Named moves (each a turn or a mirror), then the moves between two rows, first move first; the first pair answered:
J760 (before -> after):
[  9  -5   3  -4   0   8  -1   1   7   2   4  -1 -11]  ->  [ 9 -3  8 -1  0  3  8 -5  1  0 -7  3 -6]
[-6 -4  3 -1  5  7  6 10  6 18 14  0 -4]  ->  [-5 -2 12  1  5  0 19  1 -1 16  0  6  2]
[  6  -9  -5  -2  -3   0   7   1 -10  -9  16   6   9]  ->  [  6  -8  -4  -2  -4  -2  10  -1 -11  -9  14   7  10]
J214 (before -> after):
[ 14 -11   3   6  -6 -10  -2   9  10 -10  -5   2  16]  ->  [ 11 -14   7   5  -5  -9  -3  13  12  -5  -7  -4  12]
[ 5  4  5 -1 -2  3 11 -5  0 19 -2 -9 13]  ->  [  9   8   0   0  -4   1  13 -12  -3  10   2   0  17]
[  8   1 -18  -1  -1   4  -1  -2  -5  -4  20  13   3]  ->  [ -5  -7  -4  -3   3  11  -6  13   6  18  10 -10  -7]
[-11  -7   2   2   5  22  -5  14   8  19   0  -9   2]  ->  [  4   3 -16   4   0  13  -1  -5  -5  -9  13  19  15]
J170 (before -> after):
[  5  -6  -3   7  -2  -4 -12  -4   9 -17   2   5   6]  ->  [  1  14  -2   1   4   4  -3 -13   7   2   0  13  -9]
[  6 -28   0  10 -14   1 -18  14   9  -7  16  -3  -9]  ->  [ 13   0 -11   7 -12   0  -2 -12  -5  -8  21  28 -16]
[ -3   2   2   7  -1 -16   1 -10 -11  -9  -8  15   6]  ->  [-12   6  11   2   4  -7   2  -5  -5  15 -13   3  -9]
[  2 -14  11  -1  -2  -4   0   5   1   9  -5 -19   3]  ->  [ 13  -5  -1   0  -5 -11   5 -10 -11 -11   1   3  14]
Then:
(two moves a pair)
[-10   5  19   3   9  -2  23 -12 -10  23 -24 -14 -13]  ->  [ 12  13 -27  -1   1   1   2 -20 -13 -12  27  15  -8]
J760 then J214
[  0 -15  -8   1 -10  -3  -8   9 -12   6   7  -2  -4]  ->  [  1  -2 -11  -1  -8  -1  -2  -1 -16   9   7   9  -8]
J214 then J170
[ -5  -3   1 -12  22 -16  10  -6  -5   0  -7   8   6]  ->  [ -7 -12   4 -10  21 -17   5   1  -1  -1  -8   0   9]
J214 then J170
[-17 -11  -3   5   3  -1   6  17   3  10  -5 -18   0]  ->  [ -7  -8  -9  10  -1 -13  16   3  -9 -13  -7   3  16]
J760 then J170
[ -4  -1   6  -1  -2   6 -12  14  10   2  15 -11   4]  ->  [-3  5 18  5 -2 -7  9 -2 -4 -4 -7  2 15]
J760 then J214
[ -3   0  14  14  11 -19  10  -5 -13   9   3   4  -7]  ->  [  2  -1  -5  10   9 -12  -5   0  -7   3  27   6 -10]
J760 then J214
[-11  -8   5  13  -6 -20  -1   6   2 -13 -25  -7  11]  ->  [ -9   7 -25   2  -5   1 -21  10  11  -1  15  -2 -12]
J170 then J760
[ -6  18   0  -1   9  12  18 -15  16   9   3   3 -12]  ->  [ -7 -10  15   9   4  -1  15   0  19  -6 -14 -16  10]
J170 then J760
[ 4 -5 -4  1 -3 -5 -4 -6  3 -4  1  5  6]  ->  [-1 -7  5  0 -2 -4 -1 -2  5  5 -6 -5  4]
J214 then J760
[ -6   8  13  13  -6  -9  19   3  -8  16 -10   1  -2]  ->  [ -4 -11   2  14 -10  -5  -3  23   5   8  10 -14   2]
J170 then J760
[  2  20 -11  -2   4   0   5 -18  -3   1   6  21  -7]  ->  [ -8  11  -3  -5   6  10  -4   0  10  23   4  -3 -20]
J760 then J214
[  0  21 -13  -3  15  16 -11  12   6  23   7   6  -7]  ->  [ -3  -7  12   9  11   0  -6  24   6  12 -21 -14  14]
J760 then J170
[ 12   4   5  -4   0 -14  11  -7 -18 -12 -15  16   2]  ->  [ 10  11   4  -7   3 -10  14 -10 -17  -5 -15  18  -5]
J170 then J214
[-11  -9  16  11   0  -8   1   6  19  17 -19 -21  -3]  ->  [ -3  22   3   7   1  -8  18 -23   3  14 -14  15  -8]
J170 then J170
[  5   5   5  -5   4  -6   2 -20  -9 -10   6   9   4]  ->  [  2 -15  12  -1   2  -7  -8  -1   1 -10   2 -12   9]
J170 then J170
[ -8   4   3  -8   2  11  -3   0   3  23   1  -3 -18]  ->  [  1  12   1  -4  -1   1  11 -18 -11   5  -5  19  -5]
J760 then J214
[-10 -11   9   2  -7   6  -6  12  10  15 -10 -18  -8]  ->  [ -8  15   0  -4  -4  11   4  -6   3  22  -4   3 -19]
J214 then J170
[-14  16  -1 -11  -4   6   8  -8   0  35 -17 -13 -24]  ->  [  7 -23 -16   4 -20 -17 -10   3  -3 -28  -3 -12  20]
J170 then J214
[ -3  14   4  10   0   5   5 -19 -21   5  -5   6   8]  ->  [-10   7   2   7   2  18 -11   0  -6  20   8 -15  -4]
J214 then J760
[ -2   3  -8   3  -8 -11  -7   7  -8 -18   3  21  13]  ->  [-15  -9   7   2  -5  -3 -15  26   4   3  -4  -6   3]
J170 then J170
[  3   1 -17   0  -3   5 -13   5   6  -7  22   3 -11]  ->  [-10  -1  18   5   2  -4  10   2   0  11 -22  -9  -7]
J760 then J214
[ 18   8  -6  13 -22  -7   3  -5 -14 -25   5  14  15]  ->  [ -1  28   2   1 -11  16   4   0  -1  28   3  -1 -23]
J170 then J760
[-28   2   9  -1   2   9  -6  25  10  15   0 -14 -18]  ->  [ -7  -8  -1  11  -9 -14   0  12  -6 -36   1   9  18]
J170 then J760
[  9  16   4   8  -2  -7   9 -21  -9   4 -26   1  20]  ->  [ 14   9 -26   1  -4  10 -24  -2   8   0  19  -6   8]
J760 then J170
[ -3 -12  -2   6   0   3  -8   9   9 -10   5 -23  11]  ->  [  1  -8   6   9   0  -6   7  -3  -2 -17 -11 -13  20]
J760 then J214
[ 14   6 -15   7  -6  -6   1 -12  -5 -27  -1   9 -10]  ->  [  2  16  -9  -1   1  10  -2  -4   6   6  -1  -5 -34]
J760 then J170
[  9  -7 -19  25  -9  14 -12   2   0 -21  17   6  10]  ->  [ -3 -10  16  30  -5   5  12  -3  -7  -2 -27  -6  12]
J214 then J760
[  0  22  16   6 -12   9   8 -10  -4   5  -2  12  -2]  ->  [  6   2  13  12 -19   1  -1  -1  -3 -18   2   7  16]
J170 then J170
[  2  -6 -19  18   3   7 -13   1   5 -23  17  23  -4]  ->  [-12 -10  21  23   8  -2  11  -1   1  -2 -31   7  -2]
J214 then J760
[ 10   8   0  -9  -3  19  -5  -2  -2  22  23  10 -14]  ->  [20 -4 -8 -3 -9  9 -9 -2 -6 -5 29 16  5]
J170 then J170
[ 14 -30 -21  -3 -14   3 -22  23  15  -7  15 -14   4]  ->  [  7 -26  17   6 -11 -17  14   5  -3   1 -38 -11  16]
J760 then J214
[  8  -8  -6   4  -4  -7  -2   1  -4 -17   2   2  13]  ->  [  9   4  -7   3  -2  -6   4  -8  -9 -14   0  12  10]
J214 then J170
[-3 18 -4  9 19 10 -8 -5  9  6  0 -9 -3]  ->  [ -3   2   5  15  17   1  -9   1   9  -5 -10 -18   9]
J760 then J170
[ -5  -5  10   3  -1   2   1   2   4   4 -12 -12   6]  ->  [-4 11  5  0  1  5  8 -9 -1 10 -9  1 -1]
J214 then J170
[-10   3  -2  -2   7  10 -11   2   5   5  -4  -8  -6]  ->  [ -4   9   0   2   5   2   1 -12  -5  -6 -12   6   2]
J760 then J214
[-21   4 -30 -13  -3  10  -7   1  19   3  20  -4 -19]  ->  [-31 -11   9  -4  -2  -8  15   0  12   8 -29 -18  -3]
J760 then J170
[-12   1  -2  -1   3   8  -3   3   4   8   4  -1  -3]  ->  [-10  -9   5   3   0   0   1   3   1  -2  -6  -3   8]
J760 then J170
[ 16  -2 -16   4  -7 -13   1 -18 -19 -40  17  24  24]  ->  [ -8  32 -10 -15  10  20   2 -15  -5  29  20  10 -30]
J760 then J170
[ 6 21 -2  3  6  1 -1 -8  9 10  7 17 -4]  ->  [ -1   3  20   9   6  -8   3   3  10  11 -16  -1   5]
J170 then J760
[  9 -11 -12   1  -8  -7 -12   4   2 -22   3   2  17]  ->  [ -7  18  -2 -10   3   9   2  -5   4  23  -7   2 -15]
J170 then J214
[  5  -8  -8   1   1   8 -14   5  12   2  21   0 -15]  ->  [  5   1 -10   0   2   9 -10  -1   9   5  21   7 -18]
J170 then J170
[ 0  5 -4 -2 -3 -2  4 -4 -3 -7  4  6  5]  ->  [ -1  -4   0   0  -4  -4   0   1  -1 -10   2  -1   8]
J214 then J170
[  7 -23 -17   4   0   2 -23  17  -8 -21   9 -25  19]  ->  [  1 -23  10   7   2  -8  -2   9 -17 -12 -25 -28  23]
J760 then J214
[ 13  -9   0   0 -19   1  -6  13   2 -22  29   2  46]  ->  [  0  38  12 -12  -5  14  25 -16  -9  26   9  21  14]
J760 then J170
